A single turn carries every row of the set below to another of its rows. Some are shown first; where does it send the rows asked next?
zisi: 0.8; 23.7; -2.3; -38.9; 1.1; 32.9; 23.8; 1.7; -19.3; 3.3; 20.4; 21.8; 1.1; 14.6; -4.3; 20.5; -21.6
mekom: -4.4; -8.1; -2.7; -20.9; -0.9; -15.8; 10.3; 2.7; -50.7; 14.7; -14.3; -0.4; 11.2; 4.5; -6.4; 15.8; -12.4
pez: -16.9; -16.8; -20.5; -16.8; -14.5; 21.5; 16.6; -35.5; -2.7; -7.0; 3.7; 9.8; 16.2; 23.8; -22.2; -3.0; -40.8
Gele: -8.2; 19.9; -1.7; -26.2; 2.6; 30.0; 12.1; -3.8; -33.1; 4.0; 28.8; 25.5; 4.1; 17.4; -21.7; 15.1; -12.5
voz: 6.8; -7.9; 0.5; -23.6; 12.5; -20.2; 2.9; -10.7; -48.6; -2.1; 1.6; -8.4; 12.8; 4.9; -0.8; 8.4; -15.2
gadur: -33.9; -6.0; 1.8; -5.8; -2.9; 21.7; 28.5; -3.4; -26.2; 16.4; 20.2; 26.7; 1.8; 6.9; -12.9; 18.8; -16.6
Moba: 0.9; 25.4; -9.7; -43.8; 2.4; 33.7; 9.9; -13.6; -22.3; -5.2; 24.1; 18.0; 9.2; 17.5; -16.8; 12.7; -18.1
nek: -14.1; -7.2; -27.8; -24.0; -15.0; 26.0; 23.0; -30.0; -4.4; -1.6; -16.0; -1.2; 14.7; 14.4; -15.2; -1.5; -37.2
vinu: 3.1; 17.1; -18.7; -48.2; -2.8; 31.7; 10.2; -26.5; -10.0; -11.0; 14.3; 10.4; 14.4; 21.0; -13.8; 4.9; -30.0
mevi: 7.3; -11.0; -0.9; -49.1; 0.3; -18.1; 12.1; -9.0; -21.7; 2.0; 1.8; 8.8; 18.4; 6.1; 18.4; 21.2; -27.6
romif: -1.1; -5.3; -0.8; -47.4; 4.6; -16.3; 8.4; -7.6; -35.1; 8.4; 1.4; 6.3; 17.2; -1.4; 11.7; 20.8; -15.1
Guki: -26.4; -20.8; -13.2; 0.8; -13.3; 18.5; 19.9; -24.9; -12.5; -0.3; 8.3; 16.4; 11.8; 22.4; -27.7; 0.3; -34.5
lutug: 9.3; 23.9; -14.4; -45.6; -3.0; 35.3; 22.4; -9.8; -11.0; -3.4; 5.3; 9.2; 6.0; 17.9; -4.4; 12.5; -31.3
ril: 5.6; -9.5; 0.4; -30.3; 13.0; -19.7; 2.3; -14.8; -41.7; -4.0; 5.6; -6.0; 15.7; 2.3; 6.8; 10.1; -18.5
vab: -3.7; -4.1; -1.7; -38.0; 3.5; -14.6; 7.0; -3.5; -47.1; 14.1; -5.6; 4.1; 15.3; -2.0; 1.3; 19.2; -8.8
samo: 13.1; -18.0; -0.4; -39.3; -6.5; -18.9; 18.6; -5.9; -14.5; -0.6; -4.8; 6.2; 15.9; 15.8; 14.7; 16.6; -38.4
Lel: -22.1; 15.1; 15.0; -9.7; -6.5; 29.9; 24.3; 7.7; -19.5; 6.0; 28.9; 17.4; 9.1; 15.0; -12.0; 6.2; -22.2
Fanu: 3.2; 10.9; -25.0; -40.0; -11.6; 33.7; 21.0; -22.9; -4.1; -5.9; -9.1; 0.1; 11.1; 18.9; -8.8; 4.1; -37.5
Zuz: 10.0; -9.9; 1.4; -14.8; 10.2; -19.7; 5.0; -5.2; -49.8; -1.7; -3.1; -9.1; 9.7; 10.3; -5.4; 6.2; -18.9
bopu: -35.8; -1.7; 11.8; -0.1; -9.7; 24.8; 24.8; -2.7; -14.6; 6.4; 25.4; 15.1; 12.2; 12.3; -12.9; 2.3; -24.9
gofim: 14.8; -21.2; 4.2; -17.2; 6.5; -24.8; 11.4; -9.2; -28.0; -9.4; 4.9; -2.7; 12.4; 16.6; 7.1; 7.6; -35.9
Nove: 12.3; -14.1; 1.9; -9.1; 6.5; -21.9; 8.9; -2.4; -44.4; -3.6; -2.5; -8.0; 8.9; 16.4; -3.7; 6.5; -25.5
geb: -22.4; 4.8; 1.2; -5.8; -2.1; 23.7; 17.0; -2.3; -33.7; 8.4; 26.8; 27.3; 2.6; 18.5; -27.5; 13.4; -14.1
lize: 10.9; -19.7; 3.5; -26.7; 7.0; -25.0; 7.7; -14.3; -27.2; -8.2; 8.2; -2.9; 16.1; 11.3; 12.0; 9.4; -33.1
miki: 14.6; -19.0; 3.6; -10.6; 5.4; -23.4; 11.8; -4.8; -35.6; -6.2; -0.1; -4.6; 9.3; 18.4; 0.8; 6.3; -33.7
riro: -29.3; -12.5; -4.7; 4.9; -8.1; 18.4; 19.3; -11.3; -25.9; 7.6; 18.4; 25.4; 5.6; 20.4; -30.1; 7.3; -23.8
ref: -3.7; 30.7; -0.4; -34.6; -5.9; 39.3; 16.7; -4.1; -14.5; -5.9; 13.5; -0.9; 13.8; 16.8; -10.8; -2.7; -26.0
Gugi: -32.9; -7.7; -8.0; -13.1; -15.6; 25.5; 18.9; -26.9; -2.2; -2.4; 4.3; -2.7; 23.6; 10.1; -13.2; -9.8; -33.4
vuri: -31.0; -19.1; -21.3; -7.2; -13.9; 20.6; 24.1; -27.0; -10.5; 6.2; -9.0; 5.6; 12.7; 10.4; -19.1; 1.6; -32.6
Muda: -4.0; 0.1; -22.8; -37.6; -9.8; 26.3; 12.7; -35.8; -1.4; -12.9; 6.2; 6.5; 18.3; 23.0; -16.6; -1.7; -39.3
Feg: -17.3; 13.2; 4.8; -21.6; 1.3; 26.9; 26.0; 4.8; -26.9; 11.4; 25.7; 28.2; -0.3; 9.9; -8.1; 24.0; -14.6
sovam: -20.7; 5.3; -12.5; -27.3; -14.8; 32.8; 16.2; -27.6; -2.7; -7.3; -0.3; -8.3; 24.3; 11.8; -12.6; -11.4; -34.4
futiz: 8.6; -20.7; -3.2; -12.9; -10.5; -18.1; 19.3; 4.1; -32.0; 7.2; -20.0; 0.6; 10.3; 20.4; -4.8; 10.8; -34.9
sos: 2.0; -15.2; -4.0; -11.8; -7.4; -17.0; 15.6; 4.9; -43.7; 12.0; -20.8; -1.3; 10.0; 12.9; -8.6; 11.5; -23.2
puvil: -40.7; -10.6; 2.5; -1.6; -13.9; 23.1; 22.0; -15.9; -7.5; 3.1; 14.7; 6.8; 18.8; 9.9; -14.0; -3.8; -30.3
gumal: -8.3; 22.2; -10.4; -36.0; -10.2; 37.9; 14.9; -17.4; -7.9; -8.7; 3.2; -7.9; 20.1; 15.3; -11.6; -8.2; -31.9
loma: 9.2; -14.2; 1.7; -32.8; 12.8; -23.8; 3.9; -16.7; -32.6; -6.4; 8.9; -2.9; 16.3; 6.5; 10.0; 10.6; -25.2
kipap: 14.7; -21.7; -3.2; -23.9; -9.9; -18.8; 20.5; -1.5; -18.2; 1.6; -14.0; 3.4; 12.5; 22.0; 7.0; 12.5; -40.6
naket: -38.9; -18.5; -8.2; 0.8; -9.1; 18.3; 27.6; -17.5; -19.9; 13.9; 4.9; 17.4; 7.3; 6.5; -17.8; 10.4; -22.7
zifib: -9.7; 27.9; 9.3; -25.0; -4.4; 35.7; 20.4; 6.6; -20.3; 0.0; 24.0; 9.9; 9.5; 16.3; -10.6; 2.8; -21.6

Zuz moves to voz
ref moves to gumal
Feg moves to zisi
And these:
Moba moves to vinu
mekom moves to vab

